In the rows, zero is written as 128.
The rows of Y fall into several groups and each row is roughly a mix of its group's hidden directions.
Y:
[[135 137 120  82 123 111 150 127 108 185  67  92  87 129 147]
 [121  86 151 154 151 112 101 147 145  98 175 148 153 195 120]
 [153 117 135 127 139 145  60 175 141 100 163 164 159 141 161]
 [164 172  83 106 114 125 113 124 138 100 103 165  71  89 124]
 [126  97 136 195 103 103 167  99 101 146  97 105 174 121 135]
 [167 112 128 102 158 135  85 188 146 123 139 123 162 183 145]
 [100 144 140 209 119 136 107 162 161 129 102 151 171 118 141]
 [127 177 124 103 150 135 165  77 141  89  86 102 118 120  82]
 [118 126 114 205 109 103 166  93 110 117 100 127 180 123 120]
 [124 100 145 197 120 139  95 149 138 101 157 155 190 130 137]
 [132 187  82  91 117 158  93 144 114 126  96 159 107  89 140]
 [ 57 140 143  85 136 155 131 146 115 185 169 116 115 130 139]
 [129  81 154 166 129  69 176  91 125 130 138 106 134 168 124]
 [118 164 102  74 121 169  77 160 107 146 123 156 104 100 152]
 [129 123 182  89 164 139 134  94 157  81 183 109 125 135 114]
 [ 99 128 150 169 138 178 103 141 141  98 157 135 199 120 109]
 [131  87 164 135 137 150 111 126 147  89 215 138 141 126 110]
 [128 132 128 112 114  77 178  77 116 147 103 116  63 116 135]
 [142 154  70 173 114 108 103 168 122 123 101 174 162 144 151]
 [111 132 148 197 120 122  92 166 152 135  88 153 165 134 164]
 [113 181  94 121 140 149  89 148 149  80 155 186 120 125 114]
 [140 141 159 103 157 126 162  68 155  72 135  99 118 127  89]
 [123 191  90  63 147 134 121 135 140 119 112 145  74 131 116]
 [154 128 113  39 138 143 140 103 101 124 157 106  89 120 111]
 [151  91 127 167 118 105  92 168 131 123 177 167 155 149 170]
 [113  93 116 170  85 107 173  95 106 156 135 130  85  93 101]
 [ 98 115 109 110 101 122 150 131  74 207 107 110 105 121 146]
 [158  96 165 145 139  86 165  78 149  84 170 114 129 139 122]
 [ 77 181 171 125 152 144 142  77 137  95 116 116 163 111 136]
 [145  82 168 141 142 115 175  87 139 107 164  83 150 141  99]
 [139 107 155 111 142 159  62 185 156 121 169 147 132 141 148]
 [ 93 176  84 147 102 144 103 159 115 157  96 171 116  95 145]
 [ 85 142 116 127 123 188  93 166  96 159 128 131 184 114 137]
 [154  68 133 116 130  86 145 151 118 175 136  99 114 184 142]
 [111 103 162 171 118  93 183  67 138 114 143 115 108 116 103]
 [ 90 134 130 207 126 133 104 164 158 118 136 166 167 142 124]
 [156 123 167 173 143 140 148 121 182  92 115  92 177 118 104]
 [121 193  91  99 153 142 104 142 157  80 138 169 111 138 105]
 [131  95 141 143 105 101 176  97  94 178  86  82 130 119 141]
 [141  99 158 165 143 145  86 164 160  97 165 141 182 150 133]
 [143 104 153 181 142 134  98 160 158 100 139 133 196 157 134]
 [107 101 162  94 113 132 150 115  98 196 121  85 100 105 156]
 [ 97 118 185  76 147 134 156  95 127 149 172  87 110 124 140]
 [113 114 108 143 106 128  91 188 104 182 142 157 143 135 179]
 [121  92 165 183 146 113 110 146 160 100 153 137 170 178 125]
 [117 133 116 117 116 108 195  59 101 128 133 107  97 105  97]
 [ 92 124 106 103 104  99 136 116  70 181 133 147  84 130 163]
 [ 69 127 106 144 109 116 180  98  99 154 183 137 112 117 104]
 [ 98 118 158  96 155 129 128 145 107 172 122  87 173 177 164]
 [119 192  91 112 151 131 133 112 153  68 142 159 116 135  88]
 [156  90 163 138 161 117 115 152 164 101 160 112 169 186 127]
 [110 179  86 116 108 159  92 162 115 150  95 164 111  89 147]
 [136  98 152 157 137 111 183  75 134  96 158  95 157 135  91]
 [101 130 103 167  83 130 105 141  84 168 102 165 130  90 165]
 [ 98 141 124 178 113 182 107 130 131  98 148 155 167  82  96]
 [135 152  90 173 133 105 162 102 151  76 116 145 130 142  69]
 [144 114 145  91 117 105 179  77  98 159 113  81 102 104 146]
 [114 146 132  91 123 149 158  97 110 159  66  84  96  97 106]
 [162 117 102 150 113 152  58 185 127 120 105 166 145 123 142]
 [145 129  98  71 115 100 124 118  80 160  95 133  74 134 159]
 [ 98 120 106 146  96 109 173 121  95 198  92 109 102 114 126]
 [118 106 128 116  98 139 112 158  89 205  98 116 116 106 170]
 [ 82 120  96 163 102 107 138 167 104 195 151 151 129 141 151]
 [139  85 156  92 117 116 157 113 103 186 115  76  93 121 144]
 [132 181  99  58 147 122 143 124 135 136  92 118  73 137 117]
 [129 188  68 116 111 160 137 134 127 130  98 141 107  76  98]
 [102 179 115  75 125 123 141 105  95 163  81 119  98 109 161]
 [175 164  89 151 133 121 107 129 140  72  73 152 156 131 121]
 [106  87 158 158 142 154 114 158 128 139 162 109 199 162 124]
 [126 129 173 167 150 125 139  94 173  61 154 129 157 131 105]
 [166 138 137 140 142  87 173  66 146  71 114 111 135 133 113]
 [119 100 182 110 145 115 167  81 145 112 186  98 110 132 112]
 [134  78 159 133 117 110 185  75 106 145 147  80 124 116 114]
 [196 113 159  77 159 144 103 130 151  90 113  94 136 141 128]
 [123 158  86 130 122 154  72 189 117 143 101 165 151 131 152]
 [ 98  94 180 110 120 117 157  93  98 170 161  95 126 114 166]
 [128 130 124  85 110 115 177  82  89 167 121  95  92  92 140]
 [ 91 105  97 156  84 157 132 143  79 186 131 134 127  91 116]
 [178 114 126  90 133 103 181  78 119 120 111  80 102 127 108]
 [180 137 131 124 142 144 119  97 152  58  84 120 125 114  84]
 [162 119 104  53 137 119 155  94 101 120 147 106  84 137 102]
 [117 133 118 160 141 143  68 182 154 100 138 176 153 162 123]
 [141  93 143 190 142  85 130 134 157  98 125 135 156 188 115]
 [142  95 158 112 138 110 190  75 128 123 151  75 119 133  97]
 [149 140 142  80 143 192  66 149 136 104  97 124 125 107 117]
 [104 100 175 118 144 108 167  95 141 124 205 108 116 142 124]
 [136 123 122 190 138 112  92 166 163  96 106 162 158 173 121]
 [134 165  93 129 123 183  75 165 133 100 127 167 149  94 119]
 [127  81 152 129 107 111 183  77  95 159 139  86 113 107 122]
 [162  97 182 117 141  90 158  76 138  99 161  99 133 132 154]
 [154  85 164 116 134 106 170 111 126 164 100  59 133 148 132]
 [112  98 182 196 134 113 116 141 157 124 128 126 178 152 153]
 [169 114 143 149 133 100 189  84 149 110 103  78 138 126  99]
 [185  99 142 105 157  84 125 146 161 112 136 113 116 191 141]
 [115 173  86  99 101 142 135 126  96 166  94 137  91  75 142]
 [148 171  78 144 127 130  86 167 125 110  87 167 165 137 152]
 [124 119 107  86 114 105 145 137  85 199 100 108  92 141 157]
 [ 77 158 131  74 132 165 115 151 104 188 118 112 121 117 154]
 [131  78 196  96 134 132 144  95 131 137 171  88 102 116 132]
 [150 190 108 109 139 150  94 127 156  68 112 164 119  98 125]
 [112 136  80 147 130 118  82 171 127 112 136 191 118 175 116]
 [134 193 104 112 134 166  89 133 144  80 111 164 130  89 127]]

Which row in each list fits none of the groups? There is exactly one, and every other row fits one group, some only roughly.
  z426: [125 135 163  69 133 149 146  96 109 157  85  74 108  99 138]
  z16: [121 109  96 178 114 132  93 183 137 125 173 180 144 145 121]
  z795: [127 161 103  79 128 133  95 173 123 172  84 138  88 131 162]
  z518: [132 128 134 158 144  89 167  91 161  74 182 139 131 150 101]
  z815: [101 160  94 164 108 144  79 159 120 118 131 195 140 107 146]
  z357: [170 101 150 157 150 121 113 142 180  71 163 134 151 158 106]
  z669: [176  89 143  94 122  93 167 103 109 161 113  77 108 130 150]
  z104: [157 143 170  90 163 121 145  73 149  68 134  99 139 129 128]
  z507: [115 199  75  97 129 123 131 127 123 131  74 148  91 122 123]
  z581: [152 123 139 105 153  98 190  90 142 123 111  70 123 160  98]
  z272: [116 146 115 131 144 179 104 143 164  82 140 147 115 124  54]
  z134: [144  61 182 142 133 126 152 105 134 121 178  89 150 135 115]
  z916: [105 137  98 149  94 107 179  73  81 146 109 129 112  91 119]
  z340: [134 151 145 134 157 171  90 143 164  67 149 139 181 128 114]
  z252: [170 128 129  75 127 122 174  82 113 135 106  77 101 100 122]
	z669
  z663: [145  88 166  80 131 105 161  84  98 151 141  80 111 132 151]
  z880: [129 110 125  92 111 129 113 153  83 198  91 109 116 128 175]
  z859: [111 174 104 102 148 183  74 169 142 104 123 156 139 132 107]
  z743: [148 100 158 143 160 139 126 132 169  78 170 112 165 163  90]
  z54: [111 135 134  94 113 133 141 124  87 196  83  93 122 105 170]
  z956: [ 86 170  94 191 106 140 115 160 140 140 104 170 143 104 127]
  z530: [ 88 135 105 196 114 108  99 164 131 134 118 184 142 154 140]
  z258: [100 175  96 160 130 166  94 169 158 104 133 173 143 117 101]
  z772: [113 125 125 200 123 132 122 116 132  79 160 161 187 125 113]
  z611: [103 195 105  81 133 165  98 138 105 139  91 138 137 103 155]
  z529: [111 157  96 182 127 148  94 174 159 103 125 176 152 134 105]
  z882: [111 125 181 126 152  83 176  70 148 111 133  98 116 155 129]
  z378: [113 134 119 155 114 155  59 179 127 127 140 183 146 115 159]
  z540: [126 106 134 101 106 110 173  93  89 181 106  90  87 106 136]
	z880
  z197: [159 138 166  99 163 135 133  85 162  56 146 110 133 128 106]
  z450: [159  84 167  68 142 150 141 103 123 127 149  76 103 124 103]
  z274: [126 182  86 110 134 133  88 176 133 141  73 157 122 142 152]
  z297: [105 146  85 140 122 162  72 193 126 138 131 174 138 138 122]
  z682: [141 184  90 103 138 165  96 141 127 104  60 137 137 117 112]
  z560: [105 164 102 121 115 158  70 160 126 118 145 191 109  98 145]
  z232: [160  98 178 160 155 124 115 136 174  86 128 108 172 161 122]
  z189: [105 144 107  82 115 121 142 126  80 193  91 112  99 123 160]
  z49: [115 182 125 124 142 182  84 139 141  84 122 152 173 100 129]
  z472: [106 192  75 144 130 122 137 105 132  79 128 175 124 122  98]
	z450
  z784: [110 150  97 135 101 146  74 168 106 152 106 179 113 102 163]
  z687: [109 135 119 147 151 130 122 137 166  77 192 162 131 161  83]
  z229: [178 122 140 167 137 119 124 110 175  53 121 137 138 125  95]
  z125: [146  88 132 126 135  77 186  82 117 122 151  99 115 166 104]
  z20: [146 124  87 120 121  94 196  83 110 123 139 111  99 133  81]
  z789: [130 119 121 150 139 148  79 170 157  86 182 173 144 149 111]
  z171: [143 131 138  93 143 103 187  92 127 148  87  66 112 144 115]
  z875: [149  85 103 113 104  89 150 142  99 189 120 116  76 146 137]
  z241: [108 140 142  78 124 159 121 133  95 186  79  92 121 106 157]
  z887: [123 169  85 183 108 120 112 160 142 131  67 166 132 116 132]
	z229
  z456: [122  94 152 134 151 157  77 159 149  91 178 150 145 165 101]
  z580: [104 196  67 133 114 123 124 127 110 128  80 169 113 113 130]
  z804: [113 122 127  90 104 107 140 104  73 183 114 122  91 109 176]
  z191: [115  83 164 184 136 141 130 134 147 108 172 118 184 148 103]
  z187: [169 119 156 116 127 112 164  69 130 109  77  84 110 104 116]
  z224: [ 95 175  62 114 107 144 145 126 103 145 135 157  93  95 100]
  z430: [129 176 108  98 108 164 105 140 113 152  79 134 112  67 155]
  z831: [181 115 132 153 145 122  99 151 179  66 154 150 143 149 114]
  z401: [124  95 147 118 110 112 115 152  96 189 150 124 138 128 203]
  z862: [121 163  51 137 112 127 104 164 117 133 103 180 102 135 111]
  z282: [110 140 117 150 100 106 198  84 109 163 109 103 113  87 122]
  z759: [106  81 137 197 111 159 123 145 127 130 166 132 173 121  93]
	z456
  z847: [121 139 184 120 174 108 146  95 166  85 137 101 156 168 131]
  z459: [119 132 117  93 105 121 139 127  93 193  79 110  80 106 154]
  z908: [100  93 181 169 134 101 174  82 140 120 157 103 140 142 113]
  z950: [135 170  58 108 106 120 147 122 103 145  87 144  83 103 112]
  z962: [128 124 182 127 173 110 140 108 163  88 147 101 170 176 133]
  z666: [124  90 122 142 115 159  66 194 125 148 163 162 130 133 135]
  z333: [163  98 124 114 148  99 175  92 136  96 150  97 117 167  78]
  z652: [128  99  86 126  88 112 145 144  87 195 118 130  80 116 128]
  z142: [108 146 111 165 134 161  83 153 149  79 155 179 155 132  98]
  z509: [124 150 124  98 123 150  76 172 107 163 106 142 147 116 195]
  z707: [147 167 111  95 135 172  68 161 122 117  76 141 145 112 146]
	z142
  z22: [134 144 131 148 141 158  83 153 156  74 175 167 173 122 132]
  z251: [128 129 131 188 139 122 143 108 148  70 158 138 189 141 101]
  z729: [101 160 157 158 145 169 107 116 158  71 144 143 177 105 112]
  z888: [104  92 147 120 105 109 156 125  93 203 145 102 112 118 169]
  z656: [113 155 111  94 137 152 111 119 138  85 194 169  91 110  99]
  z938: [165 114 146 159 150 132 107 141 180  63 162 142 153 147 104]
  z379: [122 139 146 141 157 109 135 117 165  73 202 147 156 158 127]
  z192: [120 128 114 118  99 119 121 144  88 196  71 124 104 109 172]
  z572: [ 94 138 106 143  96 147 111 107  99 112 173 184 102  75 120]
  z533: [ 97 146 157 123 105 150 117 132 111 177 114 122 133  68 190]
  z839: [184 113 106 121 154 108 107 141 150  74 116 139 126 187  94]
  z872: [ 74 153  91 171 111 135  95 168 122 142 136 189 131 131 133]
  z443: [149 150  81  74 142 163 126 129 130  95 152 134  99 125  67]
	z22
  z606: [135 101 139  89 134  82 156 124 105 181 111  91 103 171 160]
  z773: [102 188  79 148 123 140  99 137 131  91 128 192 128 114 119]
  z807: [ 89 134 117 202 116 110  99 162 136 132 119 180 151 149 146]
  z619: [121 193  94  85 134 141 127 106 130 102  91 146  80 104 104]
  z871: [155  91  88 114 115 135 103 194 101 182 127 124 136 157 138]
  z271: [173 134 119 156 146 117 109 123 163  47 139 156 154 147 107]
  z490: [134 119 157 139 149  91 177  78 154  84 180 115 133 147 111]
  z943: [113 116 148 111 133 158 174  90 126 120 194  92 139 100  88]
  z455: [107 146 161  82 153 138 173  72 139 113 138  86 102 120  94]
  z126: [127 146  82 109  92 120 141 117  94 164  97 143  66  86 131]
  z26: [106 172  83 172 112 133  92 151 120 111 103 187 153 118 140]
  z314: [ 93 129  89 186  97  94 175 131 112 178 107 133 123 130 118]
	z619
  z742: [141 121 148 127 154 125 171  83 153  76 171 101 143 140  79]
  z483: [158 125 154 116 156 152 114 104 167  51 144 125 125 128  80]
  z756: [122 192  83 101 135 134  94 167 135 135  79 160 107 135 143]
  z383: [137  98 169 133 160 147 121 130 164  83 184 112 164 156  98]
  z597: [105 174  83 127 124 171  82 174 136 122 129 176 122 109 114]
  z866: [154 120 101  77 153 142  77 161 126  96 158 155 115 175 112]
  z441: [136  81 137 157 138 153  97 179 137 128 165 125 186 165 117]
  z829: [ 78 182 116 106 124 182 109 122  94 139 106 134 156  87 140]
  z667: [165  82 151  95 141  79 160  88 111 126 134  92 112 168 138]
  z798: [125  99 143  89 107 117 158 101  92 183 120  95  75 104 142]
  z19: [144 103 162  94 148  96 185  90 139 133 157  77 109 151 119]
  z700: [157  85 148  88 155 108  85 144 125 107 151 136 117 194 144]
  z607: [137 145 108 107 115 150  81 171 100 167  76 135 143 115 178]
  z4: [171 129 154 125 156 125 123  95 164  44 147 129 141 136 107]
	z19
  z75: [162  94 172 135 160 116 150 120 162 106 128  77 167 170 112]
  z382: [106 164  86 139 124 160  82 190 149 133 118 174 113 128 110]
  z343: [126 120 146  84 142  80 161 113 115 173 104  90 101 169 161]
  z934: [164 125 160 107 153 129 144  74 154  59 135 107 122 123  93]
  z482: [174  74 182 131 134  97 126 106 140  99 174 117 138 137 161]
  z10: [179 120 133 147 144 134 101 117 160  45 125 146 141 136  94]
  z481: [147 183 106  65 137 109 125 115 125 125  84 136  78 120 156]
  z469: [105 124 115 192 107 142  99 131 118  96 168 183 164 106 128]
  z14: [110 135 110 107 108 166  97 169  96 190  80 124 119 106 147]
  z57: [ 92 172  83 143 142 149 101 173 147 110 151 173 148 154 104]
  z727: [119  99 147 193 124 155 120 129 150  90 173 141 171 116  90]
  z69: [156  81 181 127 156 127 146 121 162 108 165  82 153 157 109]
  z143: [112 116 152 154 142  88 183  86 152 102 186 120 130 151 107]
  z377: [118 145 126  64 140 105 139 128  99 179  93 100 109 156 172]
  z575: [151 121 148 125 160 117 171  91 161  79 153  93 145 154  81]
	z382
  z193: [149 137  72 142  98 166  88 168 122 122 130 173 114  85 108]
  z23: [131 159  81 114 142 164  86 167 145  89 149 170 126 140  89]
  z849: [152  80 149 141 123  64 174  96 136 137 135 107  85 154 124]
  z168: [105 139 109 189  94  93 167 117 115 170  79 131 127 107 145]
  z295: [107 140 122 147 147 166  87 165 157  88 176 164 159 144 100]
  z946: [145 132 136 129 162 118 159  97 164  65 164 114 144 158  80]
  z502: [142 121 131  68 140 101 165 104 118 157  96  84  76 152 119]
  z64: [121 120 112 149 129 143  72 185 139 117 178 179 151 148 140]
  z642: [141 151  79 111  94 117 136 117 107 146  99 153  59  83 126]
  z972: [106 139 108 199 129 137 102 169 159 106 128 168 164 148 104]
  z165: [ 98 159 135  86 160 168  78 166 141 113 170 149 149 149 141]
	z502
  z610: [119 122 132 139 103  96 193  63  96 147 127 105 114  92 134]
  z678: [ 83 162 110 140  92 133 145 123 100 182 101 138 108  74 155]
  z128: [132  98 156 146 140  94 158 100 154  93 208 132 124 147 117]
  z562: [129 110 145  61 122 121 155  89  86 161 147  94  93 111 151]
  z96: [130  83 162 129 131 125 170  77 125 106 191 102 127 120  95]
  z310: [ 77 153 120 123  96 135 128 127  90 186 115 143 106  83 171]
  z618: [108 160  88 106  99 120 130 126  89 174  85 145  82  98 152]
  z867: [100 163  83 180  96 123 116 129  97 135  89 174 148 103 146]
  z864: [110 102 138 128 101 103 144 141  95 208 127 113 117 120 184]
  z175: [135 118 112 140  95 111 127 145  86 190  78 121 139 113 183]
  z24: [119 112 132 118 107 153  64 182 114 166 137 160 110 109 172]
  z758: [123 109 140 122 107  96 141 135  93 196 123 111 133 124 202]
	z610
  z38: [ 80 146 121  84 112 157 123 127  89 167 175 141 106  89 153]
  z765: [123 101 146 121 124 122 178  66 117 109 184 108 108 108  91]
  z555: [168 137 111  67 129 130 173  86 112 125 119  87  95 101 103]
  z335: [113 170  97  94 126 153  73 168 131 127 134 180  91 115 143]
  z691: [109 107 157 115 117  91 176  99 102 185 143  93 116 123 171]
  z690: [142  96 182  93 161 138 151 102 153 108 144  74 122 152  92]
  z822: [145 114 193  89 151 113 157  74 136 111 138  80 130 128 148]
  z433: [155  79 178  79 150 124 145 121 142 141 156  74 108 151 123]
  z9: [116 158  90  73 108 134 121 125  84 164 111 144  78  97 150]
  z385: [132 126 168 148 163 145 108 136 169  74 156 125 188 156 120]
  z146: [162 107 133 128 142 107 191  82 141 100 146  84 133 140  82]
	z690
  z796: [192 114 109 100 129  80 147 102 114 119  74 110  97 152 131]
  z963: [126 105 115 138 110 166  63 197 115 160 125 155 137 124 144]
  z169: [139  61 176 173 119 137 104 151 131 139 155 117 174 132 150]
  z475: [150  96 153  76 134 117 160 104  99 168 105  65 119 139 143]
  z715: [121 131 122 115 151 168  73 172 149  94 178 162 143 153 109]
  z941: [166 100 167  63 135 114 129 102 104 145 112  87 107 129 170]
  z323: [103 127 128 114 105 115 164 116  90 202  90  95 109 109 154]
  z436: [ 89 107 139 148 109  95 192  82  97 166 154 107 121 120 132]
  z718: [108 184  84 145 125 141  82 160 134 105 112 190 133 124 136]
  z966: [157 103 164 151 162 126 131 138 173  90 143  99 180 170 110]
	z475
  z11: [131  95 179  79 146 146 146  99 125 126 191  85 133 123 128]
  z733: [ 85  94 154 158 108 105 183  85 101 169 134 100 119 121 121]
  z816: [165 180  90  97 134 147  83 152 148  88 109 165 109 108 131]
  z896: [114 115 175  88 135 108 171  86 108 164 140  78 122 124 164]
  z944: [ 89 156  88 173  90 108 159 124 104 172  96 147 117  97 138]
  z163: [117  94 101 142 112 162  94 190  96 175 146 134 167 140 133]
  z534: [144  99 172 122 118  94 168  80 107 154 101  82 126 114 166]
  z339: [130 135 111 159  98  84 177  96 105 162  68 113 114 107 144]
  z793: [129 163  82 157 141 143 100 155 152  76 126 171 151 150  87]
  z923: [163 113 164 127 141  96 172  63 147  82 137  98 122 124 114]
  z390: [142 130 152  66 157 150 162  88 135 108 141  74 117 126  88]
	z390
  z573: [ 77 165 119 156 101 156 130 143 126 177  80 132 119  78 132]
  z308: [113 130 112  90 102 126 129 133  89 194  93 122  75 105 155]
  z971: [104 120 114 134 124 139  79 191 128 151 181 172 136 145 158]
  z711: [ 90 174  66 118 102 145 126 138  99 153 128 167  95  95 119]
  z886: [134 114 130 116 108 113 136 138  97 196  61  98 112 123 166]
  z792: [151 128 118 164 124 100 180  76 141  91  95 113 116 123  76]
  z114: [119  68 150 147 114 149  81 174 128 148 185 152 122 132 136]
  z565: [132 111 105  99 105  93 157 122  91 190 102 114  71 129 145]
  z909: [156 155  86 138 108 165  91 144 137  90 124 172 114  75 106]
  z516: [105 153 102 177 115 145  81 157 132 101 143 193 156 115 137]
  z799: [ 91 152  87 150  89 125 143  92  83 134 131 168 104  79 124]
  z694: [ 82 172  80 131 102 154 108 157 108 160 128 171 108  93 134]
  z416: [101 102 157 193 126 107  95 161 139 139 120 152 164 165 164]
  z637: [132 174 106 125 155 155 111 125 162  59 121 149 135 136  74]
  z699: [134 137 125 108 128 143 192  76 127 116 152  88 120  91  78]
	z573
  z811: [160 134 135 147 153 106 138  96 165  47 156 139 146 148 101]
  z99: [137 154 106  68 125  99 139 121 102 167  83 119  77 131 162]
  z554: [157 110 101 125 134 164  75 201 132 131 146 140 167 150 127]
  z34: [130 174  85  89 151 158  92 176 154 109 135 156 109 147 102]
  z635: [147 119 101 142  98 158 110 140 111 147  47 124 102  93  95]
  z261: [144 131 104 170 114 166 101 138 148  76 152 168 137  90  84]
  z291: [150 136 169  91 159 151 135  84 158  70 122  98 117 118  90]
  z386: [ 94 124  97 140 101 136 107 182  98 200 121 147 127 126 158]
  z744: [120 121 129 198 128 133 110 134 140  82 160 161 191 135 120]
  z467: [163 106 178  58 148 141 134 100 123 125 144  77 125 120 147]
  z220: [114  96 187 150 159 109 149 112 153 113 156  96 171 175 126]
  z917: [ 85 128 109 196 116 108  99 163 130 136 126 183 142 159 139]
  z877: [ 93 170  85 119 114 134 123 160  96 187  82 135 136 124 159]
	z34
